In the data rows, zero lies at 4.5, halfway between 4 and 5.
Some points:
[5 6 6 7 7 5 7 5 6 7 6 5 5 7 5 7 6 7 6 5 6 6 6 6 6 6 6 5 7 5 6 4 5 5 7 6 5 5 5 7 7 5 6 4 6 5 6 8]
[7 6 5 5 5 5 6 5 6 5 7 5 6 6 5 5 5 5 5 4 5 5 5 7 7 6 6 6 5 4 5 6 9 5 6 5 5 5 9 6 6 5 5 6 6 5 5 5]
[4 6 5 6 6 6 6 6 6 6 5 5 5 6 6 6 5 5 6 5 6 5 7 6 5 6 6 5 6 5 5 4 6 5 6 7 6 6 6 7 5 5 5 5 5 5 5 6]
[5 5 6 5 5 6 5 7 7 8 6 6 6 9 7 9 7 5 6 5 5 4 5 5 6 5 6 6 5 5 6 5 5 9 6 6 5 9 5 5 5 5 7 6 6 4 5 6]
[7 6 9 6 7 5 9 8 8 5 5 8 5 6 6 7 7 6 9 6 5 5 5 5 5 5 5 5 5 6 9 6 9 6 5 7 6 6 5 5 7 9 5 5 9 7 6 5]
[6 5 7 6 5 6 8 6 5 7 5 7 5 5 7 7 6 6 9 6 6 5 5 5 5 5 6 5 6 7 7 6 5 5 5 5 6 4 5 6 6 5 4 5 9 6 6 6]
[5 6 9 6 5 6 4 6 7 9 6 5 5 7 6 8 5 6 6 6 7 4 6 8 6 5 6 7 6 5 5 6 5 6 6 6 5 7 6 5 6 5 7 6 5 6 5 5]
[6 7 4 6 6 6 5 6 5 5 4 9 5 5 5 6 5 7 6 4 6 7 6 5 6 6 7 6 6 6 6 6 6 5 4 5 5 6 5 5 5 6 6 4 5 6 6 6]
[5 8 6 5 7 6 6 4 7 4 5 5 6 6 7 5 5 5 5 6 5 6 5 6 5 5 5 6 6 6 5 7 5 5 6 6 7 6 4 5 6 5 7 7 7 5 6 9]
[6 5 5 5 5 7 5 5 5 4 6 4 7 5 5 6 7 6 5 4 7 5 6 6 6 5 5 9 8 7 9 7 7 5 5 8 6 5 5 8 6 5 7 7 5 5 8 4]
[5 5 5 5 8 5 6 7 6 5 5 6 6 8 5 7 7 6 6 6 5 6 6 7 9 6 6 4 5 5 6 6 4 5 7 7 6 6 5 7 5 4 5 7 7 5 5 3]
[5 5 7 5 5 5 6 5 7 6 5 5 5 7 6 8 5 5 5 7 7 6 6 7 9 6 5 6 6 6 5 6 5 6 6 5 6 6 5 5 6 4 6 5 6 5 6 6]
[4 6 5 5 6 6 4 6 5 5 5 4 6 4 7 5 6 6 7 6 5 6 5 6 6 6 4 6 6 5 7 5 5 5 5 6 6 6 5 6 5 6 8 6 5 6 6 6]
[6 7 4 6 5 6 5 5 5 6 6 9 6 5 5 7 6 7 6 5 6 6 7 6 6 5 5 5 7 5 6 7 6 5 5 6 5 5 5 6 5 6 5 5 5 5 7 6]
[6 8 6 6 6 6 6 5 7 6 7 7 5 8 4 4 6 5 5 6 5 6 6 7 5 5 6 5 5 6 6 5 6 4 6 5 5 6 8 7 6 7 6 5 5 6 6 5]
[5 8 6 5 5 5 7 6 5 7 5 5 6 7 9 5 6 6 5 7 6 6 6 5 5 5 5 6 7 5 5 5 5 6 6 6 5 5 9 5 6 6 6 6 4 6 6 4]
[6 7 6 4 5 6 6 5 5 6 8 6 6 7 5 5 5 5 5 6 5 6 6 6 5 6 4 6 5 5 5 5 8 5 5 4 6 5 7 8 6 5 6 6 5 6 5 5]
[6 5 6 5 6 5 6 6 6 7 6 6 6 4 6 7 5 5 6 4 7 5 5 5 5 5 5 5 6 6 5 5 5 5 5 6 6 5 5 5 7 6 4 7 7 7 6 5]
[7 6 5 6 7 7 6 6 5 6 5 5 6 4 5 8 5 6 6 6 5 6 5 9 5 6 6 7 6 5 6 5 5 9 4 6 9 7 6 6 6 6 8 4 5 6 6 5]
[7 7 6 7 5 6 7 5 4 5 6 5 6 5 5 5 6 4 5 6 5 6 7 6 5 6 6 5 5 5 6 5 5 5 8 5 5 6 6 5 6 5 6 6 5 5 6 6]
[5 5 7 5 5 6 5 6 6 7 6 6 6 4 9 4 5 6 6 6 7 6 6 5 6 5 5 6 5 6 5 5 5 5 6 5 6 6 7 5 6 5 6 5 6 5 6 5]
[9 6 5 5 7 6 6 5 6 7 5 5 5 6 5 8 6 5 5 6 5 7 8 9 4 6 7 6 5 6 5 5 5 8 5 6 7 8 5 7 5 7 6 5 5 6 6 5]
[7 5 9 6 6 5 7 8 6 4 6 5 5 5 5 7 5 6 9 5 5 4 5 4 6 9 5 6 6 7 6 7 5 5 4 6 5 5 5 6 7 9 5 5 7 6 7 4]
[5 6 5 6 6 5 5 6 6 6 6 5 5 6 6 6 6 4 6 5 5 6 5 5 6 5 9 5 5 5 7 6 6 5 6 6 5 5 5 6 5 5 5 4 6 5 5 5]
[5 5 8 5 4 6 5 5 7 7 5 5 6 5 5 6 6 6 5 5 5 7 5 6 7 5 5 5 6 5 5 6 5 5 7 6 7 5 6 6 5 6 5 6 5 5 6 6]
[5 6 6 8 6 6 6 5 5 5 5 6 4 4 4 4 5 5 5 5 6 7 6 4 5 6 4 5 5 5 6 5 5 8 9 5 6 8 6 6 5 5 5 9 6 6 6 5]
[5 8 5 6 7 8 5 9 6 6 6 5 6 5 5 5 6 5 5 7 5 7 5 6 5 5 5 9 8 7 6 8 6 6 5 6 5 5 6 7 5 5 6 7 6 5 6 9]
[5 5 6 4 7 5 6 6 6 5 5 7 4 5 4 8 6 4 6 6 8 5 5 5 6 6 5 5 5 6 6 5 5 8 8 6 6 6 6 5 6 5 6 7 6 5 6 6]
[5 7 6 5 5 6 6 5 6 6 6 6 5 7 6 6 6 6 5 6 6 5 5 6 7 5 5 6 6 6 5 6 4 5 7 5 6 7 5 6 5 9 5 7 6 5 6 6]
[5 5 6 5 8 6 5 5 5 7 5 5 6 9 7 8 5 6 7 7 5 5 5 6 8 5 6 7 6 7 5 6 5 7 8 6 5 8 5 5 6 7 6 6 5 5 6 6]
[5 6 7 5 7 5 4 7 7 5 6 7 5 6 4 7 6 6 7 6 9 5 5 6 4 5 6 5 6 6 5 5 5 7 8 5 6 7 6 6 5 5 6 6 6 5 6 5]
[7 5 4 6 5 5 4 5 5 4 8 6 5 5 6 5 6 7 5 5 8 6 7 5 6 5 5 6 9 6 7 9 9 6 6 7 5 6 5 7 6 6 6 4 5 4 6 5]
[6 5 5 6 5 7 6 4 5 9 5 7 8 5 5 4 6 6 4 9 5 5 5 5 5 9 5 6 7 9 6 5 6 6 5 6 5 5 9 5 5 7 6 4 9 5 5 4]
[5 6 6 5 5 8 5 5 7 3 5 5 5 6 7 4 6 5 6 5 5 5 6 5 8 5 6 5 5 7 6 6 5 7 5 6 6 7 5 6 5 6 6 6 7 6 6 9]
[6 5 7 4 5 5 6 7 5 8 6 7 6 4 9 4 4 6 5 4 5 5 5 6 5 7 6 6 7 9 6 5 5 6 7 6 6 5 5 5 7 5 5 5 9 5 5 4]
[5 4 8 7 7 5 5 5 5 5 6 5 6 6 7 6 6 5 6 6 7 5 5 4 5 6 4 5 6 5 5 8 7 5 3 7 6 5 5 6 6 8 4 8 5 7 7 5]
[5 7 5 5 6 5 6 5 6 5 6 5 6 6 6 5 5 6 6 7 6 8 5 6 7 5 5 6 5 6 5 6 5 5 5 5 6 7 5 6 6 6 6 6 7 6 6 7]
[5 4 5 5 9 6 7 6 6 5 6 7 6 6 5 5 7 5 5 5 5 5 6 6 8 6 6 5 6 5 6 5 5 6 6 6 5 6 5 6 6 4 5 7 6 5 5 5]
[7 7 4 7 4 6 7 6 5 6 6 5 4 6 7 6 5 7 5 7 6 5 5 5 5 5 7 5 7 6 6 4 6 5 5 5 5 6 4 5 5 4 5 5 6 6 5 6]
[7 6 6 9 6 5 6 5 6 5 8 6 9 5 5 6 6 6 6 5 5 7 8 5 5 7 8 5 5 6 5 5 6 6 9 5 5 6 9 6 5 5 6 9 6 7 6 6]
[6 4 6 6 4 6 7 7 9 4 5 8 5 6 8 9 4 6 4 6 5 6 6 5 5 7 6 7 4 4 6 6 5 5 7 6 5 4 5 6 7 7 7 5 7 6 4 5]
[4 8 5 6 6 5 6 5 7 5 5 6 5 5 6 8 6 5 4 5 6 4 6 6 6 4 5 6 6 7 5 7 5 5 5 5 6 5 6 6 5 6 6 7 6 5 5 6]
[6 5 5 6 6 5 5 5 5 5 6 8 5 6 5 6 5 6 5 4 6 7 6 5 5 7 5 7 9 5 6 8 6 6 6 5 5 5 5 6 5 7 6 4 4 6 5 7]
[4 6 4 6 5 5 7 6 5 7 5 8 5 6 6 7 6 5 6 5 6 8 5 5 5 5 8 6 5 6 6 6 5 5 4 5 5 7 5 5 5 6 7 5 5 6 6 6]
[6 5 5 6 6 6 5 5 5 4 6 7 6 6 6 4 6 4 7 6 4 6 6 6 6 4 9 7 6 5 5 4 8 6 6 6 5 6 4 7 6 5 5 7 6 7 5 5]
[7 7 6 5 6 7 7 5 6 6 6 7 5 6 5 7 6 7 5 6 6 7 7 4 5 6 9 6 6 6 6 7 5 6 5 6 9 8 6 5 5 6 5 5 5 5 5 6]
[7 4 4 5 5 5 6 5 5 9 5 5 6 5 6 4 7 5 8 4 4 5 6 5 7 5 5 7 4 5 5 6 7 7 8 6 7 5 4 6 6 5 7 7 4 7 5 6]
[8 8 6 6 5 5 6 6 5 5 5 5 9 6 5 5 6 5 5 6 5 7 7 6 5 6 6 5 5 5 5 5 5 6 7 6 5 6 8 6 6 6 5 6 5 6 4 5]
[6 7 5 6 5 8 8 5 5 7 6 5 9 4 5 5 4 5 5 8 5 4 4 5 5 5 7 5 5 6 5 5 7 6 5 5 4 5 7 5 5 5 5 4 4 5 5 5]
[8 5 7 6 6 5 5 6 6 5 5 6 5 7 5 6 6 7 5 6 8 5 5 6 4 7 5 6 5 6 5 6 5 5 5 6 5 5 5 5 7 5 5 6 4 6 5 6]
[5 5 5 6 6 6 6 6 5 6 7 6 6 5 6 6 6 6 6 5 6 6 7 9 6 9 9 5 5 6 5 6 9 6 6 6 5 5 9 8 6 5 5 9 6 6 5 5]
[5 5 6 5 7 6 6 5 5 7 5 4 5 5 5 8 5 7 5 5 5 7 7 6 5 5 5 5 5 6 5 6 6 5 5 6 7 6 6 6 6 6 6 5 5 6 5 6]
[6 6 6 6 6 6 4 6 6 6 7 5 5 6 7 6 7 6 6 5 9 6 6 6 6 5 5 6 6 6 5 5 7 5 6 6 6 5 5 5 6 6 6 5 6 5 7 6]
[6 5 6 5 7 5 7 6 6 5 7 5 6 7 5 4 6 5 5 4 5 6 7 8 6 6 7 5 5 5 6 5 5 6 6 5 5 4 7 5 5 5 5 7 6 5 5 5]
[7 9 6 8 5 6 5 5 5 7 6 5 9 5 5 5 6 5 5 5 5 5 7 6 6 7 6 5 5 5 6 5 6 6 8 5 5 6 7 5 6 5 5 6 5 6 5 6]
[6 5 5 5 8 5 6 9 5 5 5 5 6 4 5 4 5 5 5 9 5 5 5 8 6 6 5 7 6 5 7 6 5 5 5 6 9 7 8 5 5 7 5 6 6 6 6 9]
[7 5 6 5 6 6 6 6 6 8 5 5 5 5 5 6 6 6 4 5 5 6 7 4 6 5 9 5 5 5 6 6 5 9 4 5 7 7 6 7 6 7 7 5 5 6 6 6]
[7 6 6 5 5 6 6 5 5 5 6 7 7 9 7 5 5 5 5 5 5 6 5 6 6 5 5 6 5 6 5 6 7 5 6 6 6 5 9 5 5 5 5 7 5 7 6 5]
[6 4 6 7 5 5 4 6 6 4 4 7 6 9 6 5 7 7 5 6 7 4 5 5 4 5 6 5 4 7 6 7 9 5 5 5 6 5 5 7 6 7 5 5 5 6 7 5]
[9 6 4 5 6 6 3 5 5 7 6 4 6 5 6 7 5 7 6 5 5 6 5 5 6 4 4 6 7 6 9 4 7 5 6 7 6 4 5 6 6 8 7 8 4 4 6 5]
[4 6 5 6 7 7 5 9 7 5 6 5 5 5 5 5 6 6 6 9 6 8 6 8 5 7 5 9 5 6 9 7 5 9 5 6 8 4 8 6 6 5 4 6 4 6 6 9]
[6 4 5 6 4 5 7 8 7 5 5 4 5 5 5 7 5 6 8 6 5 4 5 5 4 7 5 4 9 6 6 7 5 5 5 5 5 6 5 4 7 5 4 5 7 6 7 5]
[6 7 5 4 6 5 5 6 5 7 6 5 5 5 7 6 5 7 6 6 6 5 5 6 5 7 6 5 7 5 6 5 5 5 6 5 5 6 5 4 6 5 5 5 6 7 7 6]
[5 5 7 4 5 5 6 4 6 6 6 4 5 4 5 6 6 8 5 7 6 6 5 6 5 5 5 6 5 6 4 6 5 5 6 6 6 6 6 5 5 6 5 5 6 5 6 8]
[5 6 7 5 4 5 6 6 5 6 6 6 5 8 5 6 6 6 5 7 8 5 7 5 5 5 7 5 5 6 6 5 5 7 6 5 7 5 5 5 5 6 7 5 6 6 5 8]
These points spread out most along one direction. Take the direction at right angles to it along which they spread out most. Then take the direction at right angles to both along which they spread out most. Go by this last direction. For each point below, how far along it does it lie, from 0 to 99? The average is 50, and the first point in the table lies past the average. One standard deviation of the points above along it is 16.
[5 6 7 5 4 5 6 6 5 6 6 6 5 8 5 6 6 6 5 7 8 5 7 5 5 5 7 5 5 6 6 5 5 7 6 5 7 5 5 5 5 6 7 5 6 6 5 8] ~ 65
[5 4 5 5 9 6 7 6 6 5 6 7 6 6 5 5 7 5 5 5 5 5 6 6 8 6 6 5 6 5 6 5 5 6 6 6 5 6 5 6 6 4 5 7 6 5 5 5] ~ 62
[7 4 4 5 5 5 6 5 5 9 5 5 6 5 6 4 7 5 8 4 4 5 6 5 7 5 5 7 4 5 5 6 7 7 8 6 7 5 4 6 6 5 7 7 4 7 5 6] ~ 55
[5 5 6 5 7 6 6 5 5 7 5 4 5 5 5 8 5 7 5 5 5 7 7 6 5 5 5 5 5 6 5 6 6 5 5 6 7 6 6 6 6 6 6 5 5 6 5 6] ~ 51
[5 8 5 6 7 8 5 9 6 6 6 5 6 5 5 5 6 5 5 7 5 7 5 6 5 5 5 9 8 7 6 8 6 6 5 6 5 5 6 7 5 5 6 7 6 5 6 9] ~ 10
[6 7 5 4 6 5 5 6 5 7 6 5 5 5 7 6 5 7 6 6 6 5 5 6 5 7 6 5 7 5 6 5 5 5 6 5 5 6 5 4 6 5 5 5 6 7 7 6] ~ 52
[6 4 6 7 5 5 4 6 6 4 4 7 6 9 6 5 7 7 5 6 7 4 5 5 4 5 6 5 4 7 6 7 9 5 5 5 6 5 5 7 6 7 5 5 5 6 7 5] ~ 38
[7 9 6 8 5 6 5 5 5 7 6 5 9 5 5 5 6 5 5 5 5 5 7 6 6 7 6 5 5 5 6 5 6 6 8 5 5 6 7 5 6 5 5 6 5 6 5 6] ~ 56
[6 8 6 6 6 6 6 5 7 6 7 7 5 8 4 4 6 5 5 6 5 6 6 7 5 5 6 5 5 6 6 5 6 4 6 5 5 6 8 7 6 7 6 5 5 6 6 5] ~ 51
[5 7 6 5 5 6 6 5 6 6 6 6 5 7 6 6 6 6 5 6 6 5 5 6 7 5 5 6 6 6 5 6 4 5 7 5 6 7 5 6 5 9 5 7 6 5 6 6] ~ 59
[5 6 9 6 5 6 4 6 7 9 6 5 5 7 6 8 5 6 6 6 7 4 6 8 6 5 6 7 6 5 5 6 5 6 6 6 5 7 6 5 6 5 7 6 5 6 5 5] ~ 74
[6 5 6 5 6 5 6 6 6 7 6 6 6 4 6 7 5 5 6 4 7 5 5 5 5 5 5 5 6 6 5 5 5 5 5 6 6 5 5 5 7 6 4 7 7 7 6 5] ~ 57
[5 5 6 5 8 6 5 5 5 7 5 5 6 9 7 8 5 6 7 7 5 5 5 6 8 5 6 7 6 7 5 6 5 7 8 6 5 8 5 5 6 7 6 6 5 5 6 6] ~ 73
[6 5 7 6 5 6 8 6 5 7 5 7 5 5 7 7 6 6 9 6 6 5 5 5 5 5 6 5 6 7 7 6 5 5 5 5 6 4 5 6 6 5 4 5 9 6 6 6] ~ 58
[6 6 6 6 6 6 4 6 6 6 7 5 5 6 7 6 7 6 6 5 9 6 6 6 6 5 5 6 6 6 5 5 7 5 6 6 6 5 5 5 6 6 6 5 6 5 7 6] ~ 43
[6 7 5 6 5 8 8 5 5 7 6 5 9 4 5 5 4 5 5 8 5 4 4 5 5 5 7 5 5 6 5 5 7 6 5 5 4 5 7 5 5 5 5 4 4 5 5 5] ~ 47
